Look-ups in named tables: a row name and a column name give one cell, copied from the table.

vak:
,vedane,bas,gomigo,tos
bage,204,161,151,202
bes,182,182,234,204
mim,51,165,148,199

bage, bas => 161
mim, vedane => 51
bage, gomigo => 151
bage, tos => 202
mim, gomigo => 148
bes, vedane => 182
bes, tos => 204
mim, tos => 199
bes, gomigo => 234
bage, vedane => 204
bes, bas => 182
mim, bas => 165
Which row has the largest vedane? bage

nez =
        noteg  memad    mome    kule   vebam     daf   mapur     ziv
pafe    0.051  0.422   0.361   0.575  -0.052  -0.247  -0.213  -0.003
voden   0.704  0.606  -0.279  -0.124  -0.252   0.258   0.280  -0.703
kisufe  0.283  0.855  -0.271  -0.821   0.249   0.968  -0.471  -0.292

What is the mome of voden in nez?
-0.279
What is the noteg of pafe in nez?
0.051
What is the ziv of kisufe in nez?
-0.292
What is the mapur of kisufe in nez?
-0.471
What is the memad of pafe in nez?
0.422
What is the mapur of voden in nez?
0.280
What is the vebam of voden in nez?
-0.252
What is the memad of kisufe in nez?
0.855
What is the ziv of voden in nez?
-0.703
What is the memad of voden in nez?
0.606
What is the kule of kisufe in nez?
-0.821
Row with the largest mapur: voden

Table did
,bafate,misekep,fem,ginim,deval,bafod,vib
peg,348,896,932,-218,-121,-900,-444
tozo,196,443,-43,78,-283,-369,-629
kamusir,-403,84,749,-186,443,67,142
fuleli,53,204,482,81,341,-163,-44
deliro,-92,-1,10,-89,374,-65,-81
gebed,-165,-108,275,170,410,457,437

What is the deval of peg in did?
-121
What is the bafod of fuleli in did?
-163
What is the vib of peg in did?
-444
What is the bafate of gebed in did?
-165
What is the ginim of fuleli in did?
81
What is the bafod of kamusir in did?
67
What is the bafate of deliro in did?
-92
What is the bafod of deliro in did?
-65
What is the fem of deliro in did?
10
What is the bafod of peg in did?
-900
What is the fem of fuleli in did?
482
What is the bafate of tozo in did?
196
What is the ginim of gebed in did?
170
What is the deval of tozo in did?
-283
What is the fem of gebed in did?
275
What is the vib of tozo in did?
-629
What is the bafate of kamusir in did?
-403
What is the vib of kamusir in did?
142
What is the vib of deliro in did?
-81
What is the deval of kamusir in did?
443

lir:
|  | veki | dusozot | tigizi | dov | popalu | git | ripiv | gek |
|---|---|---|---|---|---|---|---|---|
| nikebu | 64044 | 28534 | 28012 | 34694 | 31227 | 69995 | 48567 | 27027 |
| kared | 48169 | 40448 | 51747 | 38252 | 46966 | 31591 | 36900 | 28822 |
| kinufuv | 40388 | 39124 | 47431 | 38141 | 42062 | 19987 | 30249 | 32107 |
| monizak | 62561 | 24789 | 20927 | 32256 | 28389 | 78729 | 51127 | 27409 |
| datiseg | 40174 | 24272 | 18226 | 32626 | 24535 | 45940 | 33769 | 35081 |

monizak, ripiv -> 51127
datiseg, dov -> 32626
kared, ripiv -> 36900
kinufuv, dov -> 38141
monizak, popalu -> 28389
kinufuv, veki -> 40388
nikebu, dov -> 34694
monizak, dusozot -> 24789
kared, veki -> 48169

pebezap
         rara  katovuv  dokore  meda  raz  pekibun  giran  sivig  zomedu  muz
borolo     45       84      45    69   74       40     42     51      46   78
gugebo     51       85      67    70   33       62     67     44      43   76
rigadet    53       71      38    63   71       22     49     76      50   69
zuk        62       61      66    68   58       39     40     55      30   69
vurifi     64       59      45    65   83       36     37     70      46   66
tulis      69       46      79    63   59       63     71     79      86   52
pabi       72       41      85    69   39       89     80     49      79   38
dase       44       70      74    67   28       60     83     59      54   66
futiki     48       76      63    67   56       63     68     60      62   62
fuzu       70       62      48    67   85       47     33     57      63   67
letober    56       51      78    68   42       86     85     51      79   49
pid        53       60      37    59   55       36     48     98      71   75
refo       49       57      73    66   53       65     75     65      85   64
rop        70       44      83    64   61       63     71     73      86   49

giran of borolo = 42
raz of pabi = 39
sivig of zuk = 55
meda of pabi = 69
dokore of zuk = 66
dokore of tulis = 79
giran of gugebo = 67
dokore of rigadet = 38
sivig of futiki = 60

